In the data rows, the value 128 means zero.
Some points, each followed by its number:
[179 152  72  66 124 165 203  76 137 145 117 136 211 161 120 174 115 129
 148 147 136 102 143 168  96 112  98 131 110 122 203  42 113 155 122 179
  63 162 118 106  65 139 148 185  77 155 101 183] 0
[120 167 114 110 165 143 141 111 115 132 139 160 116 168 146 144 155 150
 151 124 159  86 150 103 171 164 132 109 153 126 115 151 110 109 179 143
 171 134 134 146 153 120 157 121 130 112 116 103] 1
[144 161  36  95  51 176 176 125 136 168 164  76 176 203 125 176  89  83
 187 122 131 167 121 159  85 104 155 130  97 165 121  68 173 125  96 101
  67 187 118 182 124 172 173 149 153 166 156 173] 2
[139  99 164 188 123 135  62 144 121 113 153 144   0  52 124 151 160 136
  98 127 107 130  91 109 159 121 171 105 136 139 119 200 133 113 139  81
 186 100 124 132 192 173  60  30 205  95 114 107] 3
[157  94 109 103 147 118  91 111  99 148 134 119 141 159 150 145 111 166
 112 136  96 106 152 137 163 123 132 161 155 120 131 113 120 124 135 112
 121 128 106 147 134 108 115 126 109 148 160 160] 4
[171 124  85 110 100 136 176 124 126 166  71 115 189 140 101  94  89 137
 134 138 153 146 141 119 103 105  90 153 117 136 170  78 102 162 111 157
 104 109 125 133 126 136 148 159  68 162  99 142] 5
[185 164  92 170 118 112 107 116 143 148 207  49 127 139 160 177 166  99
 160  97 165 141  94 115 133  83 147 109  53 134 133 109 125 106  57 112
 149 172 163 209 180 143 160  94 219 137 143 188] 6
[179 100 107 145  87 118 110 147 149 119  58 148 119 156  93 123 124 130
 154 120 175 118 128 125  99 116 154 160 131 100 106 153 126 125 159 134
 104 127  93 136 159 129 147 118  97 142 118 154] 7
[ 89 102 171 101 176 122 164 102 127 116  76 183 124 151 118 115 151 130
  96 157 106 129 177 128 175 132 148 117 141  72 119 140 119 146 151 154
 139  21 111  51  74 141 113 170 106 122 123  84] 8
[125 137 129  54 139 169 218 103 120 198   0 145 176 164 110 126 119 135
 140 130 157  72 203 135 125 139  74 134 132 138 180  76 133 121 189 169
  68 145  69  20  29 141 126 228   5 169  86 163] 9
[140 150  93 113  94  79 121 155 101 155 145 122 105 122 147 150  94  80
 125 126  85 115 109 123 130 145 178 109  98 140 155  94 153 139  69 152
 101 164 112 182 124  98 166 100 142 125 173 164] 10
[146 183 111 120 126 113 163 131 115 123 120 164 152  63 168 102 109 141
 103 153 127 136 159 112 156 129 107 117 150 112 116 109  98 100 113 143
 135 123 154  91 135  86 165 135 144 151 132 130] 11
[168 142 105  71  88 121 143 104 112 138 113 160 136 132 157 158 128 150
 139 122 138 122 165 177 103  77 123 114  85 123 174  93 105 110 130 156
  89 133 126 117 101 100 140 151 138 145 147 148] 12
[101 160 172  87 162 144 115  97 111 160 114 144  90 143 115 129 174 145
 167 159 132 135 160 115 152 186  95 138 142 120 126 144 106 114 149 121
 123 112  88  90 159 120 111 145 112  99  92 135] 13
[ 91 134 100 153 119 131  86 114 138 126 177  86 142  71 109 141 112 127
 115 157 119 121  93 105 152 111 148 120 139 151  62 142  86 119 134  88
 122 133 164 163 147 117 144 118 105 172 155 161] 14
[107  93 232 151 147  90 103 144 145  69  65 162 103  97 110  75 184 109
  89 127 112 146 127  74 162 167 126  89 232 118 114 170 122 112 163  69
 171  65 103  89 131 130  95 118 131  91 118  78] 15
[141 112 119  55 155 121 187 131 153 106 158 163 112 111 116 143 140 102
 109 198 189 101 138 138 160 125  98 142 107 124  81 131  88 140 149 135
 102 109 137 102 104 115 150  85 113 104 125 123] 16
[131 158  98 196 137 167 141 127 146 112 149 100 136 122  84 107 129 127
 148 111 155 137 110 124 135 107 158  98 131 176 164  78 125  99 113  95
  68 135 183 158 174 121  96  82 173 130 122 127] 17
[125 157 120 101  98 103 116 116 135 113 148  99 130  99 114 152  90 134
 135 152 114 150  85 105 100 114 158  98 140 155 130 116 115 205  76 126
  93 136 124 121  74 150  84 100 137 136 128 154] 18
[144 150 148  63 112 139 160 114 125 138  67 187 151 185 101 100 117 152
 132 131 135 120 180 150  73 113  50 112 126 129 188  83 113 138 144 135
  83 135  99  67  57 130 144 202  60 115 118 133] 19
[ 93  81 199 129 167 139 154  91 150 116  14 213 125 153 141  87 179 187
  98 177  50 155 143 111 139 175 123 123 172  79 111 160 136 147 142 177
 157  94  84  44  98 112  93 172 116 114  85 101] 20
[ 53  63 255 174 143  64  71  99 131  88  83 211 101  92 102  70 176 184
  62 112  92 113 150  89 193 163  68  92 229  99 124 196 108 130 152 132
 182  25  77  67 139 140  56 103 114 104 105  77] 21
[142 154 113 194 146 142 103 133  93 138 146  97 107 150 128  99 122  86
 149 138 118  77  83 117 101 113 133 115 109 111  96 160 125 174 105 142
 146 103 104 162 140 121 146 123 159 161 169 125] 22
[ 31  50 200 185 161 127 114 150 171  92  97 187  82 123  98  84 120 183
  72  97 128 169 131 108 166 189 127 114 138 122 119 209 106 123 151 121
 161  41 110 120 154 118 105 106 135 104 105  79] 23
[149 155 110 113 102 141 132 149 127 145 195 100 138 103 110 157 112 129
 147 169 147 129 109 127 105 123 128 133 118 131 156  89 119  90 162 172
 144 173 146 199 168 111 141  79 132 144 109 161] 24
[128  81 141 122 151 135 132 147 105 161 125 145 163 101 125  99 106 142
 131 130 161 129 132 146 109 170  79 132 142 121 112  84 157 119 132 134
 166 152 135  72 111 112 136 192 169 155 113 136] 25
[112 144 157 136  86 113  97 141 184  83 109 117  71 128 126 137 168 130
 187 119 151 153  99  99 145 147 200 144 123 140 103 170 155 126 113  94
 194 115 161 156 182 106 102  82 167 110 151  75] 26
[176 187 115  56 169 133 168 143  99 150 118 146 163 138 134 132 107  94
 136 101 122 108 112 143  90 123 101 162 120 116 175  68 129 145  65 135
  59 152 106 131 119 112 123 139  90 159 136 190] 27
Which three points above are nearest to each new point, looking only along the 2 directions in which the numbered points spread most? Their numbers follow each, nearest first.
[103 122 134 136 112 153 142 157 144 101 111 118 117 136 143 147  89 102
 136 128 126 152  97  79 114 127 165 157 122 113 129 136 145 121 156  61
 127 167 139 168 138 162 125 134 109 121 117  80] 22 18 1
[138 115  88 172  94 137 117 126 143 110 161  90 109 130 140 153 118  81
 161 142 140 112  92 127 105 116 149 119  73 115 103 118 144 175 117 105
 164 121 153 143 122 113 125  98 154 155 153 141] 17 14 22
[135 178  97 179 152 146  94 175 138  88 150 102 126  91 175 166 141 122
 120 148 135  93 105 135 145 109 158 121  91 146 145  94  95 138 149 115
 123 188 144 171 140 124 156 116 166 110 145 144] 17 24 14
[150 152 108 133  78 124 135 142  73 191 146  96 168 156 191 147  80 128
 143 121 116  88  96 146  98 121 109 146 119 154 115  82 160 131 150  91
 105 165  95 115 104  79 173 140 127 188 117 131] 12 27 18
[108  85 142 144 113 118  97 127 136 145 113 139 131 133  92 115 148 166
 124 148 177 117  80  90 122 145 133  94 100 139 113 136 136  83 101 175
 146  76 151 122 136 128  91 140 134 125 108 109] 1 7 13
[188 170  96  56 153 148 211  83 132 171 121 108 246 153 142 166 107  95
 125 173 133 117 170 172  82 118  46  99  92 153 166  66 140 110 140 161
  95 160 137  55  54 150 145 214  57 187 147 197] 0 27 5
[125 133 131 170 152 123 116 135 131 140  92 140  91 124 152 151 130 134
 140 122 116 128 181 129 105 150 100 131 146 123  91 158 155 142  99  85
 156 109 148 166 141 129 147 143 148 153 133 119] 1 7 4
[174 119 122 156 104 148  60 150 112  94 195 151  50 109 151 150 129 128
 160  82  90 151  93 123 143  95 144  85  92 147  75 166  93 142 114 138
 173 143 160 151 144 156  88  54 189  94 111  67] 26 14 22
[113 111 158  40 105 135 161 146 124 113 146 140 146 132 141  83 119 159
 115  96 110  92 160 149 129 133  70 141 128 156 126 141 115 120 120 115
 130 129 108  84  73 132  93 132  85 110 113 119] 25 13 16
[146 120 169 163 173 130  90 110 152 101  92 163 105 150 115 115 112 152
 102 118  94 157 141 137 179 128 112 120 100 142  78 137 132 133 126 106
 168 139 138 123 149 137  58 111 115 115 168 103] 1 13 7
[192 163 147 141 134 149  96 130 177 148 146  93 150 174 142 173 160 134
 155 147  88 148 159 142 153 142 103 136  85 150 132  99 176 194 115 119
 127 190 139 131 112 148 149 106 177 122  80  95] 18 4 10
[163 170  92 174 155 139 123 126 141 138 168  42 121 113 140 172 128 104
 177  98 170 129 132 104  97  96 128 162 125 169 105 148 100 143 146 143
 121 159 154 170 200 123 122  76 149  97 141 119] 17 24 14
[136 159 133 140  95 120 141 149 150 150 160 123 120 122 111 154  88 118
 160 141 144 168 108 161 111 122 128 118 113 155 117 106 127 180 115 127
 138 156 163 161 108 118 144 156 123  90 118 163] 18 10 24
[160 108 108 101 126  89 143 128 113 127  93 136 168 150 125 127  97 107
 115 111 129 189 132 140 104 120  91 105 142 127 164 120 157 123 155 110
 106  88 128 121  84  97 117 161  99  80 141 175] 25 16 11
[110 106 185 133 165 117 103 128 119 138 115 137  89  76 125 102 147 154
  98  93 136 162 149 104 172 100 136 132 162 139  94 176 155 179 146 125
 159  94 146  65 131  96 159 168 125  97  91  40] 13 15 23
[ 49  77 153  93 159 128 132 128 149 131 148 154 107 162 160 118  88 138
  71 117 116 124 121 117 156  91 118 151 160  94 145 105 159  71 143 150
 144  81  98  94 145 149  91 116 122 106 101 129] 13 1 16
